Some points:
[2 -23 3 -46 8 7 -81 -20 -39 -56 7 18 -12 -5 9 16 -42 -17 -86 52 -76 -49 -33 22 35 -5 107 10 -48
 -56 8 -58]
[22 7 -11 -36 17 -50 2 9 24 28 -36 -7 -43 21 -43 20 49 40 36 53 27 24 -9 4 10 -9 -46 8 -51
 32 24 42]
[49 -13 -33 18 -86 -33 -4 8 -24 -85 -5 -28 23 12 -80 -31 41 7 6 -51 25 -79 -15 -28 -12 -25 -37 32 -2
 8 7 -24]
[2 -17 22 -11 -5 -111 -70 -12 -45 -13 54 -16 -6 -4 -3 -30 -27 9 -11 51 -40 -44 -27
 -8 47 -17 22 -2 -93 -26 26 -13]
[-55 33 28 0 -127 -20 7 44 -6 83 -3 2 -6 62 55 -59 42 65 -29 12 -51 21 9
 -65 39 19 127 4 40 11 -31 58]
[11 -3 24 5 54 77 6 12 -1 101 45 -40 7 5 -36 64 -23 -5 20 -67 63 -47 29 -38 -21 5 5 -22 -6
 5 -73 41]
[-22 -10 29 -21 -49 -49 3 12 -24 37 -9 39 -55 -18 41 -28 12 70 -32 29 -13 9 -1 4 43 -10 25 16 -13
 -41 43 21]
[20 29 -3 -7 41 82 33 2 29 6 -5 10 -8 26 11 9 5 13 -1 37 10 -39 5 -9 55 -56 -25 0 28
 45 -17 55]
[-22 -52 18 -9 -21 -77 -65 -24 -16 -10 90 43 -41 18 10 -26 -20 22 -30 70 -49 -32 2 39 53 -4 -46 -4 -64
 -41 20 21]
[14 -41 29 -17 -31 -42 -13 -10 -54 -69 23 -18 -35 16 -9 -5 21 10 -40 4 35 -22 20 13 41 -45 -28 16 -9
 28 53 28]
[-4 -22 -46 14 45 -47 -46 12 -21 1 4 -53 8 -11 0 -12 35 8 -55 31 -27 30 7 -28 27 31 30 -3 -23
 -46 -40 -11]
[10 9 -49 -4 -24 -16 16 8 11 -53 -43 -31 -16 -20 -39 13 96 -54 -3 -64 0 -12 1 29 -11 -20 32 2 66
 34 19 2]
[-8 -26 -41 -42 -53 60 63 33 -39 -21 -31 0 4 -70 10 -37 124 -27 -8 2 -4 -21 36 42 -62 -20 7 19 33
 36 57 13]
[-40 -82 -21 4 -84 -18 4 4 -50 -74 -15 4 28 -34 8 -11 41 -6 18 -37 -19 -54 25 1 -15 10 20 -14 -13
 22 29 30]
[20 -2 36 24 62 34 30 0 24 55 -12 -40 9 7 -30 58 -39 -20 18 -31 58 -80 13 -24 9 39 -19 6 57
 5 -41 25]
[-2 47 -2 18 99 -38 -8 17 57 -9 -11 14 9 -11 11 16 -32 -4 -8 -48 -67 11 -14 -11 0 -68 -52 0 -7
 -43 32 11]
[-5 -19 -5 -13 -36 -70 -68 14 -52 -24 2 -60 18 47 -33 -11 -46 -12 -39 18 -6 -50 -20 7 31 -1 33 27 -74
 -39 4 -78]
[32 29 7 16 -32 38 -37 1 -14 -36 -57 -38 -14 32 -78 -15 4 -48 -16 -63 3 -11 -11 -58 -46 -16 -24 4 -42
 -10 -42 -14]
[-46 13 -9 -3 -12 82 9 11 15 -13 21 19 -11 -19 23 0 20 -9 25 32 -1 19 -35 11 -43 -10 30 3 -15
 -2 69 -35]
[2 19 65 6 17 6 18 0 -32 -77 -11 16 -17 -39 65 -15 -55 52 58 -2 14 21 48 6 30 -30 -51 -9 -3
 -15 33 30]
[24 10 35 -8 82 -70 3 9 68 8 -18 -8 -19 -1 28 -17 -57 23 16 22 -39 -15 36 -18 -6 -39 -67 26 -11
 15 26 46]
[-17 -50 23 -45 -10 -94 43 -35 -17 -39 14 57 -27 2 66 44 -66 -20 16 7 -34 104 10 38 -10 63 96 -56 -25
 -25 -19 -45]
[-5 10 -36 -17 -44 -23 31 -7 27 -50 -12 6 -11 -25 -22 -18 42 8 -1 -75 27 8 4 29 14 -19 -19 4 54
 29 42 9]
[46 -103 -4 -16 -30 -15 84 -39 9 -55 -22 -40 -31 27 -19 -12 -43 -6 84 -78 40 111 17
 7 10 -15 -13 -61 84 -12 -59 -13]
[7 -30 -70 30 -48 -81 33 9 -30 7 -3 -6 50 -26 -8 26 24 -58 -27 -46 49 -72 28 -15 -11 -4 6 38 44
 11 26 -11]
[-14 13 22 28 7 42 28 1 28 97 60 23 7 -6 46 -3 -99 -5 17 2 30 -26 -21 38 37 -12 -24 5 40
 9 -5 30]
[-60 19 -26 19 1 59 50 -21 -12 -20 -16 44 -27 -49 35 -44 33 -4 -8 38 -34 2 33 22 3 22 71 4 -14
 -40 10 4]
[25 10 -26 37 79 53 -2 1 -32 86 -6 34 42 -41 -19 60 -20 -13 10 11 -108 3 -33
 -33 -33 24 -37 -1 7 6 -37 -27]
[-31 32 -8 5 1 2 -50 -20 46 30 -19 -2 -7 -2 30 -50 32 42 22 -26 31 8 -23 36 -8 16 43 0 -1
 66 52 -16]
[-11 10 -24 41 25 118 17 5 14 -51 -41 -5 44 2 -7 41 35 -4 17 -14 3 52 8 -56 -31 33 -1 30 -72
 -12 -3 -10]
[28 37 -16 16 127 -36 -34 10 59 38 9 -2 30 28 -18 12 -81 -47 -28 72 27 -23 51 1 39 -42 -81 2 -11
 17 -49 33]
[16 24 -56 19 -31 -20 -49 -5 57 2 -48 -16 -3 2 -30 34 42 -59 5 9 -7 -28 35 81 -33 -10 81 -18 -14
 72 20 -24]
[11 2 49 17 49 -60 55 10 23 87 50 17 29 -23 -30 55 -63 9 39 -20 68 -63 -50 19 -17 45 -70 -6 14
 6 -16 17]
[8 8 5 5 30 11 -93 -8 -35 26 -18 -64 46 16 -44 -14 -18 1 -42 22 -40 12 -10 24 -27 21 18 1 -82
 6 -20 -42]
[43 24 -51 27 79 -15 24 45 17 -2 -26 8 8 30 -30 -25 26 -28 25 81 12 4 -32 -20 -35 29 -32 1 5
 -9 -13 -27]
[22 38 73 23 12 5 -24 -9 4 -66 16 -33 -38 8 20 69 -78 18 73 -13 -6 20 32 18 28 -29 -47 4 8
 -29 9 50]
[-13 42 9 2 -24 91 24 7 33 28 41 4 -35 -9 14 14 -2 -44 -11 10 5 6 -12 -14 8 12 29 23 -18
 43 5 -29]
[1 -34 -5 -6 -49 13 54 -9 -35 74 3 -50 44 -19 34 61 2 -37 7 -33 63 -90 20 14 -41 25 -14 -20 26
 -34 -35 -13]
[4 -20 -2 3 61 7 -11 -4 -39 29 -39 -19 66 -43 -39 24 35 20 -17 19 -84 25 -31 -33 -7 30 -1 8 -29
 -26 5 -42]
[29 -9 -49 -19 44 -24 36 -11 -17 -19 -14 -46 -16 -34 -16 2 -5 14 -53 -30 -4 -35 -6 -57 31 9 -7 15 7
 -16 -67 33]
[-73 -4 8 3 -43 32 50 -8 2 -84 9 -18 -8 -15 11 -24 -15 12 22 -31 28 102 -12 37 18 -3 11 -15 61
 -2 11 3]
[56 21 -23 4 99 -26 -25 -10 3 48 -22 -1 21 14 -42 -59 55 25 17 9 -12 34 -17 2 -7 -8 -9 15 -43
 -10 20 -36]
[-13 21 29 26 42 -7 -15 4 15 -10 -11 42 -21 -7 9 17 -16 -23 3 17 -13 -43 13 33 34 -24 -36 -12 -11
 16 46 -6]
[13 -21 2 -10 43 -27 -69 -11 -28 58 -3 10 34 26 -9 -59 -92 18 -11 10 -31 93 -14 -5 -3 14 19 -54 -42
 -27 25 -67]
[27 35 23 -7 49 113 14 7 20 43 -27 -33 -18 5 4 -9 54 -31 12 -65 -13 8 -12 -28 5 2 -26 -13 -49
 20 -56 -21]
[-55 -6 -13 -26 -27 -40 6 24 8 31 30 53 -27 30 30 -68 -16 31 56 48 -13 99 -3 -5 13 -40 66 -12 68
 -16 -33 38]
[-55 46 -30 -27 -112 23 -26 18 5 33 -5 42 -29 35 4 5 44 8 6 -10 14 39 -18
 -26 48 -13 83 25 14 38 3 16]
[30 -32 11 -11 -1 22 -31 -43 4 1 -21 10 15 9 -7 7 -13 -15 1 27 -24 38 28 12 -42 37 15 -7 5
 -4 -6 -78]
[28 4 49 7 -6 30 -13 -27 0 -53 1 4 -32 -28 -16 6 -22 -28 38 20 15 105 -38 -25 -17 -8 -3 -35 27
 1 2 -30]
[4 3 4 17 67 65 26 -20 -21 34 10 -7 34 -41 49 -32 19 -7 -5 -21 7 -5 14 -6 -24 75 -8 21 -24
 6 -83 46]
[34 1 7 1 82 3 32 -1 1 102 24 14 30 -26 16 69 -13 -13 -8 27 19 -26 9 -33 -87 61 31 -1 22
 -37 -21 3]
[9 -68 38 -5 52 9 -19 -4 -17 -20 33 -3 -14 -18 -45 -15 1 15 -66 -13 7 -30 -31 -14 -14 39 -1 28 16
 -60 -56 15]
[-25 8 37 -34 -28 30 63 26 -42 89 13 22 -2 13 34 -49 66 46 21 20 -10 35 -22 -39 19 34 70 -1 41
 -7 -7 85]
[-2 -52 47 9 17 -21 -58 -23 16 9 37 8 43 -11 10 -6 -70 54 0 67 28 127 12 61 -35 65 8 -25 23
 -4 10 -57]
[-25 8 -34 -36 56 -56 -66 -12 25 -24 5 1 -1 -2 -61 -60 57 2 -14 32 21 21 -36 2 17 63 -14 -5 21
 3 52 4]
[25 15 -27 33 56 -71 14 21 52 -12 16 14 -38 17 45 -26 -15 3 9 5 -29 36 37 -22 16 -2 -93 -9 -11
 2 25 12]
These points spread out most along one direction. Take the direction at right angles to it along which they spread out most. Go by this last direction. For each point below, how far along it does it lie, from 0 to 99? 50 is the average, and the first point above lies past it. One standard deviation of the points above along it is 16.
[-28 63 -9 20 25 92 9 -17 6 -40 10 14 -15 46 28 17 11 -18 22 -20 -5 -47 -21 22 -61 -36 49 -9 -14
 23 13 -48] 37
[41 27 -2 50 -32 73 17 10 21 -42 -51 -7 -5 5 -43 81 45 -36 -22 -66 -28 -11 8 -39 -42 -20 -23 -3 -26
 -14 -55 -24] 27
[3 6 -45 1 -92 -18 32 -5 14 57 -25 5 30 44 17 6 89 -33 8 17 7 -31 -26 12 -2 -39 30 19 41
 55 -18 -13] 29
[4 -42 11 -7 58 63 46 1 6 -11 -7 28 28 -13 -28 71 -32 6 -18 -64 58 -22 25 -41 29 7 -17 -1 84
 -35 -37 -24] 31
[-5 18 -38 -11 -10 -55 57 24 -10 -45 -18 6 16 -50 6 -9 127 -3 0 -2 42 -8 10 19 -45 -9 -24 27 51
 51 38 13] 28
[-19 27 47 -37 -23 20 -45 5 13 -108 25 18 -11 -12 47 13 -87 31 53 13 8 18 28
 48 -12 2 -127 3 -10 16 57 40] 60
[4 -51 -96 -24 -98 -41 19 -21 -47 -122 -4 5 -9 28 -32 -24 -22 -30 -20 -67 54 -28 -9
 39 -4 -68 -13 -26 80 10 29 -1] 37
[-19 33 -38 -14 -91 11 41 19 -3 16 -16 49 -25 -7 25 0 51 45 -49 -16 14 -1 -26 14 47 -1 55 14 18
 40 35 -7] 35
[-47 34 80 -4 -127 48 -4 0 44 124 34 16 -10 62 20 -30 -38 57 -12 31 -23 -38 -6
 -7 24 11 -2 5 26 13 -38 93] 42
[-12 -25 50 -4 -3 -69 -76 -23 -23 -34 50 -47 18 41 1 -15 -75 11 -25 48 6 -71 7 15 24 -54 -1 -8 -81
 -25 -15 -41] 81
[10 23 30 32 25 18 1 19 23 -23 -2 16 1 3 45 21 -46 -28 14 -1 -8 -1 14 -16 -17 -14 -57 -11 -61
 -33 10 15] 55
